Look-ups in named tables: a row name and a column name give one cell, copied from the table.

Table Geb
|  | Fuman | Zemini | Tologe | Pareta | Big | Futona | Kan | Binen | Zama |
|---|---|---|---|---|---|---|---|---|---|
| Tekufat | 190 | 122 | 184 | 172 | 149 | 123 | 147 | 183 | 104 |
| Tud | 173 | 112 | 113 | 113 | 177 | 117 | 196 | 123 | 103 |
| Fovidid | 124 | 135 | 68 | 134 | 121 | 114 | 85 | 203 | 161 |
| Mevisa | 160 | 196 | 106 | 197 | 98 | 184 | 121 | 75 | 112 |
| Rut | 148 | 75 | 143 | 117 | 133 | 108 | 134 | 132 | 171 |
| Faz | 92 | 127 | 162 | 188 | 144 | 160 | 177 | 139 | 176 |
| Lazok | 144 | 85 | 197 | 107 | 110 | 139 | 121 | 95 | 146 |
| Teke | 100 | 182 | 153 | 180 | 128 | 123 | 111 | 178 | 102 |
| Karu | 162 | 145 | 161 | 174 | 111 | 48 | 107 | 109 | 163 |

Tekufat, Zemini -> 122
Lazok, Kan -> 121
Fovidid, Binen -> 203
Teke, Kan -> 111
Tekufat, Zama -> 104
Teke, Zama -> 102
Teke, Fuman -> 100
Row with the largest Pareta: Mevisa

Seli =
columns: Kudino, Vimuvi, Zer, Sezo, Radeko, Sanup, Zasiso, Kes, Tel
Nir: [96, 73, 98, 115, 121, 95, 81, 112, 86]
Tagasol: [153, 146, 82, 110, 117, 61, 107, 109, 152]
Ses: [124, 118, 85, 98, 83, 89, 115, 132, 149]
Poki: [76, 114, 83, 89, 146, 129, 130, 127, 79]
Zadovin: [192, 105, 125, 72, 113, 130, 123, 148, 105]
Fisap: [49, 99, 108, 116, 79, 133, 97, 86, 119]
Nupelig: [125, 104, 105, 126, 97, 122, 128, 113, 130]
Lapig: [186, 112, 97, 116, 164, 120, 101, 113, 122]
Vum: [92, 105, 114, 128, 150, 98, 109, 101, 133]
Saz: [111, 76, 82, 107, 131, 150, 125, 125, 95]
Keba: [49, 136, 109, 126, 84, 160, 88, 131, 122]
Roveni: [220, 93, 119, 87, 139, 85, 113, 106, 107]

Nir, Kes => 112
Tagasol, Sezo => 110
Zadovin, Zasiso => 123
Nir, Tel => 86
Roveni, Tel => 107
Zadovin, Tel => 105
Row with the largest Sezo: Vum

Goti:
         Kopuzem    Zuf    Gog    Tig  Pilama  Karove  Pavepob  Gavalu    Lir    Lev
Futugur    -0.34   0.43   0.56   0.06    0.15   -0.10     0.57   -0.34   0.55   0.46
Lovan       0.53  -0.43   0.35   0.59   -0.48    0.63    -0.12   -0.35  -0.35   0.49
Tet        -0.54   0.64  -0.19  -0.33    0.77   -0.64    -0.05    0.55   0.53  -0.48
Pupop      -0.29   0.39   0.56   0.11    0.14   -0.06     0.50   -0.32   0.50   0.45
Zigufud     0.04   0.08   0.05   0.06    0.10    0.03     0.02    0.09   0.07   0.03
Dum         0.15   0.02   0.08   0.11    0.02    0.15     0.07    0.07   0.03   0.11
Sav         0.15   0.03   0.09   0.12    0.03    0.15     0.07    0.06   0.03   0.11
Vibu       -0.38   0.43   0.63   0.19    0.18   -0.12     0.40   -0.38   0.54   0.46
Zaro        0.31  -0.18  -0.25  -0.10   -0.12    0.19     0.03    0.20  -0.22  -0.10
Rakogo     -0.39   0.49   0.52  -0.06    0.19   -0.17     0.68   -0.30   0.61   0.42

Sav, Kopuzem -> 0.15
Vibu, Karove -> -0.12
Zigufud, Lev -> 0.03
Lovan, Pilama -> -0.48
Zaro, Lev -> -0.10
Dum, Tig -> 0.11
Pupop, Gog -> 0.56
Tet, Zuf -> 0.64
Lovan, Karove -> 0.63
Sav, Lir -> 0.03
Pupop, Lev -> 0.45
Vibu, Lev -> 0.46
Lovan, Pavepob -> -0.12
Tet, Gavalu -> 0.55
Sav, Gavalu -> 0.06
Futugur, Gavalu -> -0.34
Rakogo, Lir -> 0.61
Rakogo, Pavepob -> 0.68

